In the data rows, 128 means zero.
In each game, the first row plays the second. By how much does the first row win? 20 means about a draw, 40 a big win and 0 a big loss. Wins can go round in a circle. Each row has two weighted sums of its numbers, A and B, taken from their middle values. A row wins by its A times the other's B, less its B times the other's A.
[117  91 161  83  89 117  77 187 106 149 125  89 156  70 186 136]
[ 99 177 137 149 143 166 155 126 136 137 149  95 113 150 149  94] -> 18
[105 158 113 131 113 135 101 120 160 130 119 113 119 156 131 130]
[135 140 155 101 107 166  95 175 154 124 143 125 107 101 118 155] -> 20
[123 134  95 149 131 123 173 169 100 106 186 137 174 174  82 106]
[ 86  91 155 125 131 123 125 120 185 106 156 155 138  89 167 100] -> 19
[ 99 170 119 113 149 154 125 113  81 124 107 125  95  95 180 130]
[105 140  83 172 137  80 167 132 154 161  82  95 168 174 137 161] -> 21
[129 158 173  89 137 111 113 169 130 179  94 131 150 162 137  81]
[117 183  77 149 161 160  89 163  87 130  88 168 101 150 100 149] -> 24
[117 146 155  89 113 148 137 163  94 155 119 131 132 138  75 167]
[190 115 101 107 161 123 125 126 112 137 174  76 113 131 180 124] -> 18
[ 92 170 119 155 131 148 149 138 106  94 119 119 119 156 118 100]
[123 146 143 166 143  99 167  95 100 130  82  83 144  82 149 130] -> 21
[105  78  77  83 113  99 185  77  69  75 107 125 162  95 143 173]
[111 152 101 101  71 129 107 150 154 173 149 186 132 119 155  81] -> 6
[141 140 107 155  77  86 101 132 142 130 100 174 174 187 173 161]
[154 170  95 131 119  99 101  95 130 167 174 101 174 168 180 161] -> 20
[129 158 101  95 101  68 155  89 172  88 125 143  95 125 155 143]
[178 140  95 125 143  80 143 126 172 112  76 101  76  76 124 186] -> 14
[184 121 125 107 107 105  89  89 172 124 174 149 168 187 143 149]
[129 152  95 125 161 105  95 169 142 112 143 149 119 187  82  69] -> 23
[117 158 119  77  89 117 143 144 100  94  88 137 181 187 167  87]
[184 121 179  89 113 154  89  89 130 179 143 107 187  95 118 124] -> 20
[190  85  89 113 125  68  89 126 154  94  70 155  76 168 112 130]
[ 99  72 173 155 149  74 119 150 154 149 143 180 150 150 100 100] -> 18
[117 152 101 155 149 142 107 163  81 155  94 168 107  76 149 136]
[111 103 179 119 119  80  95 187 118 112 180 113 107 107  94 118] -> 16
[184 127 179 131  77 166 101  89  81 100 125 162  89  82 161  81]
[190  97 125 107 101  80  83  71 148 106 131 131 162 107 131 155] -> 36
[184  85 167  89 101 105 107  77 100  94  82 168 181  70 131 149]
[129 109  77 143 119  93 167 144  69 112 162  76 132 101  75 106] -> 10
[105 134  95  89  89 129 149 138 172 124 137 186 156  95 124 124]
[129 140 149 172 101 123 173 126 142 161 168 107 107 162 124  94] -> 18
[ 99 109 173 101  89 111  89 181 100 155 168 155 144  95 106 136]
[111  78 167 143 143  86 119 101 130  69 156 137 168 107 118 136] -> 20
[166 134 107 184 125 111 125 144 124 143  94 155  95 138 180 167]
[123 158 143 113 155 178 107 126 136 143 100 119 101 150 100 130] -> 17
[141 164 131 125 143 135 101 126 154 118  94 119 125 119 106 149]
[ 99 109 149 166 179  74 179 150  81 118 107 168 181  76 100 136] -> 17
[135 103 101 113 161 172 143 126 124  69 131 107 125 131 137 161]
[135 170 101  77 125 148  77 126  87 106 162  70 168 162 112 130] -> 20
[172 152 167 155  83 111 179  95 160 130 119  76  89 119 124 124]
[135 140  77 160 149  80 167  83 118 130 186 107 156  82 167  81] -> 27
[178 109 137  77 185 160  77 107  94 118 149 119 156 138 137 173]
[160 140  95 160 107 135 107 107 100 143 156 101 156 181 155 124] -> 14
[105 152 143 113 161 111 179 113 160  81 125  76  83  95 118  75]
[ 92 134 167 125 179  80 167 101 124 118 137 155 168 119 131 112] -> 6
[ 99 115 179 184 101  80 179 132 136 167 180  95 113 101 137 100]
[148 115 137  77 167 172  77  95  69  81  76 137 174 156  75 100] -> 18
[172 164  71 160 155  68 131 150 106 173  88  89 125 119 137  81]
[ 92 115 125 178  89 117  71 163 118 106 174 131  76 125 186 100] -> 5
[111 170  95 160 155 160 137 120 154 112 100 137 113 119 100 112]
[154 121  77 166 155 117 155 181  94 186 119 168 101 181 131 149] -> 23
[184 134 107 172 101  80 131 120 112 173 125  70  95 138 180 124]
[178 146 167 131  71  74 131  71  94 106 131  76  89 107 161  87] -> 11
[117 134  95 184 125 142 167 132  87 137 119 101 132 125 124 149]
[105 152 137 107  89 111 125 150 172 118 100 162 138 131 106 118] -> 23
[ 86  85 125 137 155 129 101 144 124  94 137 162 181 101 161 155]
[184 146 107 113 173 142 143 150 166 130 186  70 119 125 100 173] -> 24
[117 152  83 137 137 154 107 113 124 137  82 137 101 131 124  94]
[135  66 113  95 143 178 125  95 130  81 174 101  89  95 149 149] -> 21
[ 92 121 167 119 149  93  89 150 118 106 149 113 125 125 137 124]
[123 170 125 125 173 154  83 107 160 130 125 113 107 125 137 155] -> 20
[135 177 113 149 155 148 143 107 172 137 107  89  83 131 118 106]
[ 92  66 125 149 161 154 173  83 160 161  94 125  95 168  75 118] -> 6
[148 121 185 131 119 135 155  83  87 130 162  95 125 150 143  94]
[111  85 185  95 131  68 107 181 148  81 174 149 125 162 161 161] -> 5
[ 99 134 149 172 143  80 179  95 136 167 180 168 119  76 131 155]
[123 115 125 160  71 117  71 169 124  75 119  83 150  95 173 136] -> 13
[111 140 155  95 131  68  71 175 106 179 100 180 144 131 131 106]
[178 121 125  83 137 105 101  83 160 167 156 113 156 113 124 186] -> 14
[184 140 107 143 101 154 119 101 106 106 149 149 113 181 167 161]
[ 86 140 119 149 119 166  95 156 118 143  88 155 113 138 106 161] -> 22
[111 146 107 113 167 148 185 138  81  75 180 101 138  89 131 118]
[111 146 119 178  83 123 161 120 142  88 113 107 132 174 100 136] -> 20
[135 152 179 101 137 117 137 132 100 106 119  70  95 162 118 130]
[129 134 149  95  83 148 137 169 142 106 125 131 132 131  88  87] -> 26
[ 99  91 113 160 107 111  89 101 160 100 107 119 138 131 112 100]
[148 152 149  95  95 111 167 138 148 112 113 113  89 181 137 161] -> 15
[117 164 107 143 143 135 143 138 124  81 125 131  95 156  88 100]
[129 146  71  77  77  80 167 120 179 155 131 186 101  76 155 112] -> 23
[105 134  83 166 131 160 119 150 154 130 149 113 168 156 137 136]
[184  91 119 166 155 135  95 132 100 112 156 174  95 113 173 161] -> 17
[111 152  89 160 161 160 101 138 148 137 131 155  95 168 143 124]
[117 164 131 119 101 142 113 144 148  81 143  83  95 162 112  75] -> 15
[105 134 161  77 155 117 161 156  94 155  76 107 156 174 186 143]
[154 164 101 155 137 135 143 144 136  81 131 162  70 156  88 179] -> 15
[178 127 179 178  77 154 185  95 154 173  88 125 101 138 137 173]
[160 103 149 184 137 178 173 156 112 161  88 162 181  89  94 100] -> 16
[166 103 143 160 161 178 101 169  75 149  94 180  76  89 137 136]
[117 152 101  89 131 166 107 138 112 137 180 119 144 113 118 155] -> 26
[117  85 107  77  83 160 167 163 185  69 131 137 150 107 173 100]
[166 146 131 101 131  99 125 126 160 106  94 101 144 107  88 161] -> 27
[129 115 107  77  95 129  83 181 106  88 168  83 125  76 112 106]
[111  72  89 119 101 105 179 113 130 161  76  76  89 138 124  94] -> 17
[117 121 155 119 179  93 179 169  69 161 156 155 181 138 161 167]
[129 109  77 101  83 117  77 113  75 155 125 119 187 156  82 161] -> 11
[105 146 149 160  83 148 107 163 172 106 131 162 156 168  88  94]
[190  91  95 155 137  93 107 181 142 130 119  76 107  82 173 130] -> 32
[178 121 173 113 149 166 119 132  94  94 119 174  83 107 112 179]
[123 127  89 166 143 166  83 138  75  94 174  76 132  95 155  75] -> 8
[172 164 101 149 143  68  95 132 148 161  82 131  76  95 161 124]
[111 158 173  89 131 129  89 126  94 173 125 113 138 113 106 100] -> 13
[ 86 140  95 155 161 154 113 120 124 186 149 168 181 156 124 124]
[111 158 155 137 125 166  95  95 166 149 137 131 132 156 118 173] -> 21
[111 152 119 113 167 154 131 120 106 161  94 162 125 119 155 130]
[160 152 155 155 101 148 149 113 124 124 143 113  76 174 143  94] -> 22
[105  91 131 155 149 105 137 101 112  69 168 137 162  89 137  81]
[123 158 107 166  83 148 143 132 179  75 143  95 144 187  75 124] -> 18
[141 152 101 149  95  93 155  89 172 124 186  70 113  76 106 136]
[123 158 131 149 149 160 137  89 172  81 107 149 119 156  75 100] -> 18
[ 86  66 113 166 119 148 149  95 106  81  94 131 107  95 155 149]
[141 134 131 184 107 142 137 156  87 155  94 162 156  76 155  87] -> 9
[166 121 119  95  83  80  71  83 124 137 125 168 101 125 155  81]
[160 146 155 101 143 172 101 132 124  88 149 155 119 150  75 179] -> 17
[111 115 173 149 167  80  83 169  87  81 168 131 174  95 118 186]
[141 158 161 178  89 160 125 120 130 137 149 125 138 187 167 155] -> 17
[105  78 149 160 179  93  95  95 106  94 186 107 113 101 143  87]
[166 146 155 101  77 135 155 113 142 100 137 149 113 187  94 143] -> 14
[129 158 149 101 125 178 149 156 130 149 113 131 144 162 106 118]
[135 109 107  83  83  93 113 163 112 161  94 162 125  95 180 130] -> 18
[160 127 149 178  95 148 149 138 136 124 143 125 107 162 137 155]
[123 164 149 137 101 105 131 156 112 143 149 168  76  89 143  94] -> 17
[ 99 146 113 143 149 129 125 101  87 118 100 162 144  82 106  94]
[ 92 127 143 125 119 178  83 163 148 155 119 119 119 125 137 167] -> 21
[105 177 101 131 125 105 137 120 179  94  94 143  89 107 124 124]
[ 99 146 161 131 173 111 185 132 118 137 100 168 156 150 149 143] -> 16
[178  97 161 172 107 166 149 113 160 155 162 107 138 181 186  94]
[141 127  71 149 149 142 107 156  81 124  76 174  95 174 100  81] -> 28
[166 146 149 131 143 172 167 101 179 130 125 107  76 156  88 161]
[ 92 140 155 143 185 123 149 150 148 118 156 180 174 144 143 118] -> 17
[117 164 137 160 131 142 161 132 148 130 143 143 107 119 143 100]
[105  72 119 137 119 135 149 126 118 149  76 131 113 144 167 100] -> 19
[178 109 185 113  71 178 143  77  75 155 168 149 125 131  88 100]
[190  97  95  89 185  86 137 126 185 155 168  70 107  82 173 167] -> 20
[ 86  66 125 143 179 123 131  77  94 167 131  70  70 144  88  94]
[129 158 113 101 155 166 125 181 172 106 168 155 138  89  69 143] -> 12
[148 164 113 107 137 166 143 113 136 112 162  89 113 156 143 106]
[172 134 131 107 119 154 113 107  81 112 107 174 101 156 143  87] -> 26
[ 86 115 149 166 107 123  95 138 154 149 168 162 162 101  88 173]
[111  78 137 131 131  93 137 113 179 118  76 101 156 156 149 100] -> 27
[135 152  71 131  95 111 101 113  87 118 162 107 174 150 112 124]
[ 92  72 161 184 143 117  77 132 100 106 162  83 101 119  88 149] -> 17
[ 86 146  89 160 137 123 161 144 154  75  82 162 101  95 106  81]
[105 127 107 119 179 148 167 144  81  81 107 143 119 174 180 149] -> 22
[117 164  95 155 131 111  95 107 136 167  76 149 113 119 143 161]
[184 103 131 166 107 129 179 156 166 118 125  76 174 119 124 136] -> 19
[111 140 131 155 161 105 137 101 166 173 143 180 101  76  88 143]
[117 158 113 166 101 111  95 132 166  94 180  95 168 156 149 106] -> 22
[111 115 155 101 167  93 161 113 179  81 107 180 168 174 155 130]
[105 121 107 107 137 160 107  83 130 149 137 113 101 101 118 112] -> 30
[ 99 134 119 107 137 172 119 107  87  69 156 113  89  82 143 112]
[117 146 113  71 101 111 167 163  87  88 162 113  95  76  82 143] -> 22
[117 134 119 143 119 142 137 126 160  69 137 143 119 131 124 100]
[166 127  77 160 131  93  95  95 112 173  88 131 125 162 131  69] -> 21
[ 99 152 113  89 119 160 137 120 118 100 137 101 113  82 161 136]
[ 92 103 143 131  95 148  89 150 154 130 180 137  89 101 149 106] -> 18
[135 140 131  95 143 123 149 181  94  81  88 107 101 138  75 106]
[190 103 161  89 161  86  83  89 124  75 100 107 162  76 137  94] -> 19
[135 109 131 184  89 142 185 169 100 161 125 149 113 144 143 173]
[117 152 167 160 161 154 143 113 160 137 137 131 101  89 124 179] -> 27
[184  97 161 172  89 185 149 107 148 124 137 162 168 181 100 155]
[111 146  89 143 101  86 155 132 136 143 100 131 156 181 149 112] -> 20
[ 80 121 113 107 173 129 155  71 106 106  82 143 132 174 155 118]
[105 170  71 160 161 142 137 138 166 186 131 125 125 174 167 130] -> 24
[129 158  89 131 161 142 143 138  69 124 174 119 150 150 118 112]
[135 152  89 178 107  74 131 144  81 149 125 107 119 156 131 155] -> 22
[111 158 173 143 143  86 113 175  87 130  76 101 138 131 161 112]
[141 164 179 119 149 154 155  83  94 179 113  83 181 144 155 167] -> 17
[178 103 119 172 137 185 173 187 148 137  70 186  95 131  82 173]
[123 164 137 160 107 154 155 132 106  88  88 107 101 138 112 106] -> 10
[154 158 161  89 149 178 137 126 112 173 156  95 101 174 118 161]
[154 140  89 125 149 117  95  89  94  88 131 186 107 181  94 149] -> 22
[123 127 155  83 179 129 161 132 136 137 143 155 119 187 161 167]
[166 109  71 131 185 129 155 187 160 155 168 131 187 144  69 106] -> 4
[ 99 158 119 172 131  86 119 156 142  75 137  89 187 107 143 100]
[160 121  77 166 143  68 179 156 112 167 174  76 174 181 161  87] -> 18
[172 134 149 172  83 172 185 132 154 161 107  83  95 181 137 179]
[105 146 101 149 125 142 149 150 148 106 174 107 162 168 112  94] -> 20
[154 140 161 178 101 178 149 132 148 161 100 125 144  95 143 136]
[105 103  83 119  95 172 131 113 136 179 125 168 119 107 161 106] -> 15
[111 146  77  83 137 129 167 169  81  94 186  95 101 131  94 118]
[129 158 113 160 161 111 125 126 166 106 137 131 132 162 155 143] -> 20
[111 109  83 107 107 172 137  77 100 130 162 131 150  82  75 173]
[129 164 101  83  89 142 167 144 148 130 137 180 168  95  75 161] -> 22
[123 152 107 143 107 160 113 144  81 106 113 125 156 150 167 161]
[129 152 125 107 119 178 101 132 154 124  76 149 181 181 106  87] -> 18
[ 86  72 137 166 137 123 143  89 142 118 125 125 101 113  82 124]
[129 164 119 101 161 135 119 163  81 106 162  83  95 119 149 167] -> 18
[166 121 185 101  89 166 161 107  81 112 162 119  95 162  82 100]
[129 140  83 101  89  74 143  95 136 106 100 162  95 113 137 136] -> 20
[ 92 127 173 178  89 117 101 150 106 118  94 131 125 101 143 155]
[ 86  91 137 160 101 142  77 113 124 100 137  76 156 101 149 106] -> 18
[129 127 107  83 113 166 101 169 100 155 125 119 101  82 167 149]
[ 92  72 101 155 101 154 125 126 172 100 100  95 162 131 106 112] -> 22
[178 109 107 149 137 166  89 144 148 143 119 162 138  89 149 124]
[ 99 103  95 160  77 117 137 101 136 100  88 162 144 174  94 124] -> 22
[ 92 146  89 113 125 185 101  95 124 106 137 149 125 107 131 161]
[129 164 137 149 119 135 149  77 185 149 113 131 132  82  82 161] -> 23
[172 146 101 155 137  68 143 132 148 155  94  95 101 131 167 179]
[184 115 155 178 119 142 179 120 160 130 125 125 187  76 167  81] -> 9
[123 152 131 149 107 172 119 126 160 118 168 149 125 107  82 149]
[190  91  83 113 179 105  89 144 136 155 168  89 150  95  88  94] -> 20
[190  85  95 172  95  74 143 120 136 100  88 113  70 187 137 149]
[111 103  71  89  89 135 167 101  69 167 162 125 138  70  69 186] -> 27
[ 99  91  95  83  77 123 155 175 172 186 113 174  95 107 155 130]
[135 140 137  95  89 148 173 175 185 106 113 180 150 168  88  87] -> 21
[ 99  78 143 149 173 154 143  89  87 106 113 131 101 156 137 130]
[117 164 149 137 125 172 107 107  69 167 100 131  89  95 173 130] -> 26
[ 86  85 161 178 179  68 107 126 106 124 162 155 144  95  82 143]
[105 158 101  89 161 142 107 101 100 179 149  70  70 131 161 167] -> 27
[129 134 155 184  71  86 119 169 136 137 174  83  83 174 100 143]
[141 170  89 113 149 129  89  71 154 161 156  95 168 125 124 100] -> 21
[135 127 131 166 179 185 173 150 154 143 168 131 113 162 173 106]
[148 170 149 119  77  93 143  77 118 179  82 125 107  76  88 161] -> 18
[ 86 146 125  77  77 111 143 144 106 137 119 143 150 107 100  75]
[184 127 167  89 143 160 131 126 179 137 149  89 174 131 106 136] -> 17
[ 92 146 155 155 101 142 131 132 118  81 113 131 144  82 155 155]
[129 146  83 184 179 172 155 187 130 149 156 137  95 187  94 124] -> 15
[178  66  89 178 161  99 185 187 154 167 168  76 156 168 167 167]
[184 121 137  71 161  80  83  83 166  94 168  95 132  89  88 136] -> 29
[178 127 173 143  83 135 185  89 154 179 162 119 107 107 131 173]
[111 140 179 149  89  86 149 107  87 155 131 137  89 119 106 143] -> 23
[ 80 103  89 155 185 148 161  71 124 137 143 180 101 107  94 155]
[129  72 173  95 155 105 167 156 172  69  70 125 162 174 180 130] -> 22
